[[-19  38  38  51  43 -35 -19  51  14 -35  46 -40 -53  -9 -17   3]
 [-47 -53  55 -41  29  46  18 -54  -8  18 -22  50 -57  28  18 -38]
 [ -4  17  15   5  38  -1  24 -30   4  33  28  18 -54   7  43 -14]
 [-30 -12 -47 -11  41 -43  25  51 -55  44  12  47 -54  17  -6  35]
 [ 59 -42 -24 -27  -8 -16   3   7  40  -5 -31 -28  -8 -26  58 -56]
 [-53 -53  41  42 -20  -9  32 -30 -45 -22 -27  38   4  -4 -12   8]]
|
[[-19  38  43 -19  14  46 -53 -17]
 [-47  55  29  18  -8 -22 -57  18]
 [ -4  15  38  24   4  28 -54  43]
 [-30 -47  41  25 -55  12 -54  -6]
 [ 59 -24  -8   3  40 -31  -8  58]
 [-53  41 -20  32 -45 -27   4 -12]]

[[ -2   9  47   1  15 -11  -8  13   6  23   4  19  -2 -15  -8  -7]
 [ -9   3   7  -5 -10  23   6  26   8  10   2  -8   2  25  11  -4]
 [  4  19  73  -6 -17   5   4   0   2  -2 -12   1  -3  12 -39 -10]
 [  2   4  22  -2 -19 -28  10  12   3   1  -9  -4  -6  -8  76  13]
 [-12 -12  24 -11   9  -2  14  -2  -4 -10 -13  -2   4   6  38  10]
 [ 18   4 -35 -13  -7 -26 -20 -18   6 -21  -1 -13  12  -9 -13   4]]
|
[[ -2  47  15  -8   6   4  -2  -8]
 [ -9   7 -10   6   8   2   2  11]
 [  4  73 -17   4   2 -12  -3 -39]
 [  2  22 -19  10   3  -9  -6  76]
 [-12  24   9  14  -4 -13   4  38]
 [ 18 -35  -7 -20   6  -1  12 -13]]

[[-60 -57  43  69 -57 -62 -50 -52 -59 -57 -61 -70  68 -56]
 [-56 -59  58 -69 -57 -58 -53 -56 -63 -59 -60 -67  68 -58]
 [-66 -65  65  70 -64 -63 -66 -63 -57 -67 -65  70 -44 -63]]
|
[[-60  43 -57 -50 -59 -61  68]
 [-56  58 -57 -53 -63 -60  68]
 [-66  65 -64 -66 -57 -65 -44]]

[[-36 -39 -24 -37 -20 -19 -46]
 [ 29  43  55  49  36   9  73]
 [ 29  43  56  50  36   9  74]
 [ 30  43  55  50  35   8  75]
 [ 29  43  56  50  36   8  74]
 [ 30  43  55  50  35   8  75]
 [ 30  44  54  50  34   7  75]
 [-38 -39 -21 -35 -18 -20 -43]]
|
[[-36 -24 -20 -46]
 [ 29  55  36  73]
 [ 29  56  36  74]
 [ 30  55  35  75]
 [ 29  56  36  74]
 [ 30  55  35  75]
 [ 30  54  34  75]
 [-38 -21 -18 -43]]

[[ 50  31  50]
 [ 52  31  52]
 [-40 -33 -33]
 [ -6 -24  -5]
 [ 56  29  54]
 [ 52  31  52]
 [ 52  31  52]
 [ 53  30  53]
 [-18 -43 -32]
 [-18 -43 -32]
 [ 52  31  52]]
|
[[ 50  50]
 [ 52  52]
 [-40 -33]
 [ -6  -5]
 [ 56  54]
 [ 52  52]
 [ 52  52]
 [ 53  53]
 [-18 -32]
 [-18 -32]
 [ 52  52]]

[[ 59   3  20  20  18   2  32  21  19  38  31  33  32  23]
 [ 60   2  19  20  17   0  32  21  19  39  31  33  31  23]
 [ 61   1  19  20  18   0  33  21  18  39  31  33  32  23]
 [ 61   2  19  20  18   0  33  21  18  39  31  33  32  23]
 [-16 -23 -27 -28 -29 -28 -24 -26 -19 -23 -17 -20 -34 -26]]
|
[[ 59  20  18  32  19  31  32]
 [ 60  19  17  32  19  31  31]
 [ 61  19  18  33  18  31  32]
 [ 61  19  18  33  18  31  32]
 [-16 -27 -29 -24 -19 -17 -34]]

[[ -5  -9 -17   6  -1]
 [-10   7  16  -4  -1]
 [ -3  -7 -14   5   0]
 [ -4   4   9  -3  -1]
 [-45 -17 -58 -12  12]
 [-26 -17 -40   0   3]
 [-53  32  32   5  17]
 [-40 -18 -53  -8   9]
 [-24 -16 -38   1   2]
 [-56  34  32   6  19]
 [  0   0   0   0   0]
 [-17  10  22  -3   0]]
|
[[ -5 -17  -1]
 [-10  16  -1]
 [ -3 -14   0]
 [ -4   9  -1]
 [-45 -58  12]
 [-26 -40   3]
 [-53  32  17]
 [-40 -53   9]
 [-24 -38   2]
 [-56  32  19]
 [  0   0   0]
 [-17  22   0]]

[[-40 -36   1 -35 -37 -15 -28 -37 -36 -36 -37  -2  -2 -36 -37]
 [-52 -44  -1 -42 -47 -16 -40 -49 -46 -45 -48   1   1 -45 -48]
 [ 62  55  -3  52  56  19  45  59  56  55  57   3   4  56  58]
 [-17  -9  36  -8 -10  19 -11 -18 -11 -11 -12 -36 -36 -10 -12]
 [ 34  27 -31  26  28  -3  22  34  29  28  29  31  31  28  29]]
|
[[-40   1 -37 -28 -36 -37  -2 -37]
 [-52  -1 -47 -40 -46 -48   1 -48]
 [ 62  -3  56  45  56  57   4  58]
 [-17  36 -10 -11 -11 -12 -36 -12]
 [ 34 -31  28  22  29  29  31  29]]

[[-72   8  25 -13  -1  36 -26  13]
 [  9  -7 -16   4   1 -20   4  -2]
 [ 22  -8 -44  19  10 -34  14  -6]
 [-50  15  20  -1   1   8 -13   2]
 [-54   8   2   5  15  16 -24   7]
 [ 29   3  22  -9 -13 -18  11  -8]
 [-65  -2  -4  -3   9  44 -27  16]
 [ -1  -4 -39  17  10 -25   8  -3]
 [ 36 -10  -2  -4 -10 -28  14  -7]
 [-40   5  31 -13  -2  21 -22   7]
 [-58  15  12   7   9  28 -23   4]]
|
[[-72  25  -1 -26]
 [  9 -16   1   4]
 [ 22 -44  10  14]
 [-50  20   1 -13]
 [-54   2  15 -24]
 [ 29  22 -13  11]
 [-65  -4   9 -27]
 [ -1 -39  10   8]
 [ 36  -2 -10  14]
 [-40  31  -2 -22]
 [-58  12   9 -23]]
